(in the rows, 128 means zero)
Each path below is one point turned by a fixed rotation once a step. After each direction that follows a path, write how fast that rotation turns it, in deg/step (0 if it stays still).
Each turn is a multiple of 5 degrees from 10 to 175, or 0.
Each row of a path follows its step; steps can be skipped.
path 1
step 1: [138 122 130 129 126 129 118 125 132 125 127 115 131 120 137 121 118 141
 135 133 128 131 125 130 132 132 132 128 122 121 127 124 125 142 129 118
 139 128 143 135 125 134 124 118 130 133 122 118 136 127 124]
step 2: [136 126 130 125 138 121 122 142 127 123 129 124 123 135 125 135 132 129
 134 129 140 143 139 136 120 141 120 138 134 122 125 136 128 128 130 133
 130 119 124 114 123 133 125 121 129 132 136 127 127 129 132]
step 6: [147 133 133 132 125 141 123 115 121 118 119 123 125 135 128 121 133 124
 134 124 129 122 119 133 142 127 129 142 124 124 132 126 133 127 121 123
 122 133 134 132 131 133 128 125 128 127 126 124 123 138 129]
step 7: [122 114 136 125 122 128 117 128 128 122 134 131 121 129 123 123 124 123
 129 128 136 129 141 137 127 129 133 129 116 122 122 122 119 137 133 121
 125 126 134 120 121 125 137 126 136 137 137 116 124 129 121]
step 11: [139 128 137 134 132 130 115 123 111 138 121 127 120 126 140 126 120 130
 131 124 121 128 128 124 128 137 129 132 129 139 126 129 131 128 129 144
 126 124 130 124 126 139 113 124 133 127 126 133 120 131 127]
step 15: [127 127 130 133 129 136 122 128 137 131 129 127 129 135 127 135 113 126
 141 142 126 118 135 128 133 128 116 129 129 120 134 131 139 135 126 118
 124 133 134 129 124 125 129 126 129 127 133 108 132 124 134]
step 17: [140 111 127 130 132 145 119 126 129 125 125 128 132 120 126 136 119 129
 128 137 127 129 132 134 130 135 123 137 139 132 122 133 129 124 117 123
 130 124 140 129 119 124 120 123 131 135 126 128 119 125 124]
step 19: [129 128 140 125 137 127 124 128 119 121 125 125 136 111 128 122 131 131
 118 124 130 121 129 136 131 141 125 132 127 123 111 127 134 125 126 135
 144 128 130 123 118 125 128 118 132 128 132 126 129 121 126]
step 21: [127 139 134 124 121 123 117 125 108 126 129 117 128 132 125 121 130 121
 139 132 134 129 139 128 134 127 126 127 126 120 125 117 134 130 131 130
 136 127 135 128 126 131 126 117 131 133 134 116 141 127 132]
step 25: [134 126 139 132 139 126 116 129 125 131 129 138 120 124 123 123 119 131
 118 124 133 122 132 135 141 135 127 132 120 135 130 136 136 124 123 129
 117 125 126 118 133 119 127 129 122 124 136 120 113 127 128]
Speeds:
[126 131 130 130 127 131 126 129 133 128 129 127 126 127 128 128 131 126
 127 124 128 127 127 130 133 128 127 129 128 126 129 128 128 127 127 129
 129 129 126 128 128 129 127 131 127 127 131 127 130 126 129]
115
[126 125 128 126 127 128 130 128 125 126 130 127 128 128 129 128 131 125
 129 131 130 127 130 128 129 128 129 127 127 131 129 126 127 127 131 128
 132 126 127 125 129 125 126 127 128 127 133 131 127 127 128]
155
[127 126 128 129 130 129 128 127 123 128 126 128 129 127 126 131 128 128
 127 124 127 126 128 131 129 127 131 129 129 131 126 128 131 130 129 128
 129 130 129 130 128 129 127 133 126 125 128 129 125 129 126]
55
[126 123 125 127 130 130 128 127 130 126 125 128 129 128 130 125 129 127
 126 130 129 130 128 128 127 128 130 127 123 126 130 129 128 130 129 130
 128 130 126 129 129 131 126 131 128 128 127 129 131 129 129]
175
[129 129 129 127 129 129 129 126 125 126 126 129 126 127 127 126 131 128
 125 128 127 130 132 125 129 127 129 127 129 127 127 124 127 125 127 124
 127 130 126 127 126 129 129 130 132 131 129 127 127 129 131]
25
[125 128 130 127 128 132 128 127 129 130 131 130 125 126 131 127 127 127
 129 127 128 126 128 123 125 127 128 132 128 131 128 128 129 131 129 130
 125 130 126 129 129 128 131 128 130 128 128 129 127 130 128]
20
path 2
step 2: [131 134 135 121 132 134 122 132 125 138 120 144 136 122 126 137 121 126
 131 132 128 126 120 132 135 125 124 135 119 137 123 130 126 127 129 126
 138 124 116 141 141 121 139 129 132 135 131 137 129 135 127]
step 5: [119 142 130 129 136 130 131 130 126 126 143 135 131 143 119 124 136 131
 113 128 124 135 116 129 130 126 127 125 123 132 117 128 135 130 121 139
 121 121 120 123 127 129 126 131 129 120 122 132 133 129 137]
step 10: [124 139 126 109 141 134 122 133 131 128 123 132 129 135 130 131 135 136
 115 132 119 123 119 137 131 127 133 118 127 120 121 122 126 128 116 142
 127 130 128 127 131 126 132 129 132 129 135 136 132 127 134]
step 13: [120 122 136 136 139 134 131 134 126 130 127 138 144 122 128 122 129 114
 133 135 123 141 118 127 117 123 135 134 124 132 131 133 137 118 119 133
 135 132 128 135 127 124 130 131 132 127 127 134 127 131 134]
step 16: [127 141 134 133 139 123 128 126 132 135 118 122 130 135 132 132 146 135
 121 135 118 124 127 131 131 118 130 129 111 122 128 123 130 124 136 128
 133 119 128 127 133 130 126 129 134 124 118 129 135 119 132]
step 17: [125 129 141 138 138 137 137 127 123 131 133 130 132 138 128 133 139 129
 128 131 128 134 119 131 126 119 138 137 127 120 119 127 130 119 121 138
 143 119 127 129 128 131 124 122 137 137 131 135 133 128 132]
step 20: [123 130 130 126 135 132 124 131 129 135 119 128 143 126 139 119 138 134
 133 138 114 131 133 123 134 130 127 133 120 132 124 118 130 119 130 129
 118 128 127 128 129 126 138 123 129 115 113 128 133 125 133]
step 21: [120 138 128 131 129 128 127 127 130 128 130 127 133 133 126 123 146 134
 119 122 120 136 117 119 133 116 125 139 129 128 126 125 132 127 127 144
 129 123 125 134 131 130 132 117 133 128 117 137 139 125 129]
step 25: [129 131 130 129 140 131 133 134 116 132 125 125 141 125 140 115 134 127
 128 126 120 129 119 124 133 131 129 137 122 136 132 126 128 139 116 134
 129 132 122 135 130 117 133 112 125 128 121 136 136 126 127]
step 27: [115 124 128 126 120 133 126 137 128 129 129 129 135 134 120 129 134 139
 129 128 116 116 121 120 125 131 124 123 115 135 122 123 126 122 129 130
 142 124 131 131 136 125 136 123 127 130 132 135 138 115 136]
Speeds:
[131 124 129 125 126 128 126 129 130 129 127 128 127 129 129 127 127 130
 128 126 130 129 124 129 128 127 130 129 128 126 131 129 126 130 125 132
 128 131 129 128 130 126 127 127 128 129 126 128 127 130 124]
95
[128 128 127 128 130 129 131 128 127 128 131 128 131 130 128 125 132 125
 125 130 135 128 128 130 127 126 128 130 129 127 130 128 129 128 128 127
 126 129 128 130 127 127 128 127 128 129 125 131 130 131 130]
90
[127 125 127 129 124 129 127 128 128 128 126 130 129 124 126 128 126 129
 124 127 129 131 128 126 127 126 128 127 127 131 127 128 129 125 128 127
 125 128 132 130 128 127 132 127 129 129 126 127 131 126 128]
55
[127 129 130 127 127 130 126 126 126 129 128 130 125 128 129 126 128 127
 125 131 128 132 127 130 127 129 131 127 128 129 129 130 126 133 129 128
 128 126 130 128 130 131 131 132 128 129 128 127 126 128 132]
10
[128 127 128 128 130 126 127 134 126 128 127 129 124 131 130 127 126 127
 128 127 129 127 128 126 127 128 134 129 129 130 127 127 131 128 129 126
 126 132 127 130 126 130 130 129 128 127 128 129 127 130 128]
70
[126 128 126 125 129 123 126 129 129 128 131 129 128 127 126 126 131 131
 126 132 128 126 128 127 130 127 130 128 132 128 126 129 128 129 128 128
 130 127 131 126 127 128 128 127 129 126 127 129 128 124 127]
65
path 3
step 0: [128 129 138 126 137 117 137 123 135 127 127 129 133 134 130 133 128 133
 126 119 142 138 122 130 136 128 131 130 123 136 120 115 132 128 128 130
 126 125 129 133 109 132 130 130 138 128 128 137 137 121 126]
step 1: [123 127 134 128 137 128 126 135 130 138 117 133 127 114 126 137 129 129
 122 128 129 130 131 122 131 130 120 128 127 118 138 129 144 142 132 128
 135 130 115 128 126 130 132 133 138 128 127 133 140 123 129]
step 8: [129 127 128 130 140 128 138 128 126 131 111 133 132 132 126 135 135 130
 126 120 137 137 125 118 140 126 131 130 134 135 123 115 120 132 136 133
 133 137 125 138 126 135 129 126 123 137 130 135 124 129 132]
step 10: [129 131 130 131 143 124 131 136 123 136 125 123 125 127 137 133 115 134
 122 133 133 135 129 131 128 137 132 117 127 126 130 117 148 128 129 125
 127 114 134 128 125 129 128 128 135 125 133 124 136 127 128]
step 13: [130 127 130 133 124 122 131 135 117 117 117 125 130 124 116 126 126 135
 121 120 132 128 119 128 129 130 128 122 133 129 115 125 130 118 132 130
 145 131 130 124 128 131 122 129 119 142 133 135 131 132 139]
step 23: [122 129 134 127 124 121 134 136 133 127 122 130 132 128 112 135 114 133
 132 117 123 135 130 135 127 113 127 136 118 128 119 119 135 131 134 132
 134 118 134 129 124 124 127 123 124 131 132 133 127 129 136]
step 25: [128 119 128 131 129 132 134 126 131 133 128 132 138 124 126 133 116 124
 126 131 143 124 120 131 130 136 121 124 128 120 128 118 125 118 126 133
 119 134 130 144 127 125 127 117 121 119 131 131 135 135 116]
step 26: [121 130 135 127 145 130 136 123 130 120 125 124 128 133 133 134 134 138
 121 120 130 135 124 113 133 135 135 126 126 127 123 124 135 125 132 135
 124 125 127 141 124 139 139 121 130 134 132 130 135 126 124]
step 28: [132 137 124 118 138 120 131 132 127 128 124 121 128 120 122 127 115 121
 125 134 135 134 124 143 122 123 127 123 125 124 129 123 144 132 133 139
 129 121 132 125 128 131 125 122 135 133 121 122 133 125 137]
step 30: [120 124 119 137 120 131 143 117 125 125 139 134 124 130 125 126 130 127
 119 121 131 126 121 129 133 121 116 125 114 124 122 122 135 125 129 125
 127 131 131 140 129 125 126 127 126 132 121 133 139 136 128]
Speeds:
[127 126 128 128 128 132 128 128 128 125 127 127 126 129 127 127 126 126
 128 126 127 126 128 127 129 129 126 126 129 128 128 131 127 132 128 126
 127 130 122 129 129 127 128 130 128 125 127 128 128 124 128]
140
[127 129 127 126 127 126 131 129 129 129 127 128 129 128 128 127 126 129
 126 126 129 132 126 126 128 124 130 127 130 128 130 133 125 125 128 127
 128 125 128 128 129 128 128 132 129 127 129 132 130 126 129]
80
[129 126 126 130 128 130 132 126 125 131 128 128 128 126 130 124 128 130
 129 128 127 130 125 129 128 130 128 129 126 126 129 130 126 128 129 131
 129 129 127 129 131 127 129 125 131 126 130 128 126 130 127]
80
[131 128 128 131 129 128 129 127 127 126 127 129 128 131 132 125 127 128
 130 127 127 128 128 127 129 132 128 130 130 129 124 124 127 127 128 126
 129 128 130 126 129 127 131 131 130 131 128 130 129 125 129]
135
[129 127 130 127 131 130 133 130 128 126 131 126 127 125 129 129 129 129
 127 127 130 128 128 128 127 125 128 132 130 128 127 127 128 125 128 125
 125 130 125 125 130 129 126 128 127 130 127 128 127 130 127]
80
[129 127 126 130 125 128 127 128 128 126 128 125 129 130 128 125 126 128
 130 129 128 130 126 128 127 128 130 129 127 127 129 130 132 126 128 127
 128 131 127 128 127 132 128 128 127 131 124 124 129 129 131]
45
[127 129 130 126 128 126 129 126 127 127 127 128 129 128 123 126 127 127
 130 130 128 129 131 126 127 127 130 126 130 129 130 128 128 127 133 130
 128 130 127 128 130 121 128 129 129 131 126 128 126 129 129]
70
[129 128 129 125 124 128 131 125 131 128 130 129 131 128 126 130 128 129
 130 129 128 126 127 131 128 130 127 130 127 128 124 129 127 127 129 128
 127 128 129 129 128 126 125 126 128 127 128 128 132 126 131]
155
path 4
step 0: [126 122 130 129 136 133 118 120 132 123 134 123 125 130 122 129 127 131
 130 137 133 122 136 122 137 122 123 124 132 136 128 121 120 119 119 126
 129 118 133 132 135 132 135 129 122 132 125 127 131 113 120]
step 1: [134 131 127 133 123 130 132 124 132 127 117 124 132 133 122 130 133 131
 124 134 129 131 116 125 132 125 125 127 124 131 132 142 128 129 120 139
 107 128 132 133 131 124 135 129 129 133 120 133 128 128 116]
step 4: [126 131 121 128 139 130 132 132 130 127 142 124 124 123 122 129 132 112
 132 128 130 118 125 122 130 127 124 120 141 137 141 122 128 125 123 119
 137 126 128 130 130 132 126 124 132 135 128 132 122 126 136]
step 7: [120 131 129 128 126 129 134 121 130 118 125 129 128 129 130 137 134 134
 122 131 125 130 123 133 139 127 128 131 130 120 114 129 131 128 136 128
 117 128 126 113 121 121 122 120 135 130 139 129 139 125 131]
step 8: [123 128 128 124 138 124 125 124 112 123 136 121 131 129 126 130 133 127
 128 136 126 136 118 132 136 138 122 126 129 132 129 124 120 124 131 117
 135 133 134 117 131 137 135 120 123 127 124 130 124 116 132]
step 10: [129 132 130 127 135 130 126 123 123 119 134 118 126 135 117 119 130 131
 125 126 128 133 123 123 121 140 137 127 128 130 128 143 128 130 119 131
 137 119 129 136 135 130 136 131 137 121 120 124 127 132 131]
step 17: [127 129 124 128 137 124 120 126 129 121 128 137 123 115 128 132 128 129
 131 128 136 126 141 131 133 129 121 123 134 131 136 130 119 107 120 126
 125 124 128 125 130 126 129 129 129 136 135 132 138 119 131]
step 19: [125 116 128 124 124 120 132 120 132 113 132 127 122 133 121 124 131 128
 121 123 119 118 134 123 134 115 126 122 133 129 126 142 128 124 124 127
 119 132 125 129 132 136 133 136 130 130 132 129 131 137 128]
step 23: [126 127 139 129 129 123 129 126 131 115 131 126 139 135 123 128 123 128
 125 124 131 114 123 124 126 134 127 136 134 130 134 131 122 124 129 120
 126 118 125 132 134 134 132 130 137 142 116 121 131 128 121]
step 26: [138 141 130 131 139 135 139 131 123 140 130 118 125 124 129 126 133 128
 131 133 127 133 126 137 144 124 132 128 130 125 134 128 117 129 124 125
 124 134 135 127 132 128 126 123 127 128 140 132 139 129 130]
Speeds:
[130 125 126 129 126 127 127 126 131 128 127 130 124 126 129 130 127 128
 127 129 129 127 128 124 129 125 125 128 130 126 131 127 129 126 126 127
 125 127 129 129 128 129 128 131 127 128 126 131 125 128 126]
20
[127 128 125 128 126 129 130 127 128 129 125 128 131 129 128 125 129 127
 129 131 128 130 131 128 130 131 128 129 130 131 132 127 129 123 129 129
 129 128 129 131 130 129 125 126 127 126 131 130 127 125 127]
85
[128 129 128 130 126 127 128 130 126 129 127 129 130 126 129 127 127 126
 126 129 130 128 127 129 126 134 128 127 130 126 126 129 129 124 124 127
 130 128 129 128 126 128 128 130 131 131 125 127 125 128 129]
55
[125 131 130 131 127 131 127 128 130 127 131 128 129 128 127 129 127 127
 131 127 127 130 127 126 128 127 125 125 127 130 127 125 128 125 128 125
 129 128 131 128 130 130 129 131 129 124 127 124 128 129 130]
175
[128 127 130 129 128 126 129 129 127 126 129 132 130 130 125 130 127 130
 128 131 129 131 128 127 127 128 125 128 127 128 127 127 128 127 129 132
 124 128 126 126 129 131 127 126 126 133 130 126 126 129 128]
65
[124 130 127 130 126 126 127 131 129 125 128 132 131 126 128 127 128 127
 129 128 127 125 130 128 128 127 128 129 127 128 127 130 126 126 129 129
 125 130 127 128 126 129 127 128 129 127 126 131 134 129 125]
175
[126 128 127 128 129 127 126 131 129 131 132 126 127 126 129 129 128 127
 126 129 127 127 130 126 129 130 129 131 128 130 129 127 126 128 126 126
 127 131 129 127 133 126 126 126 125 132 127 125 129 127 128]
80
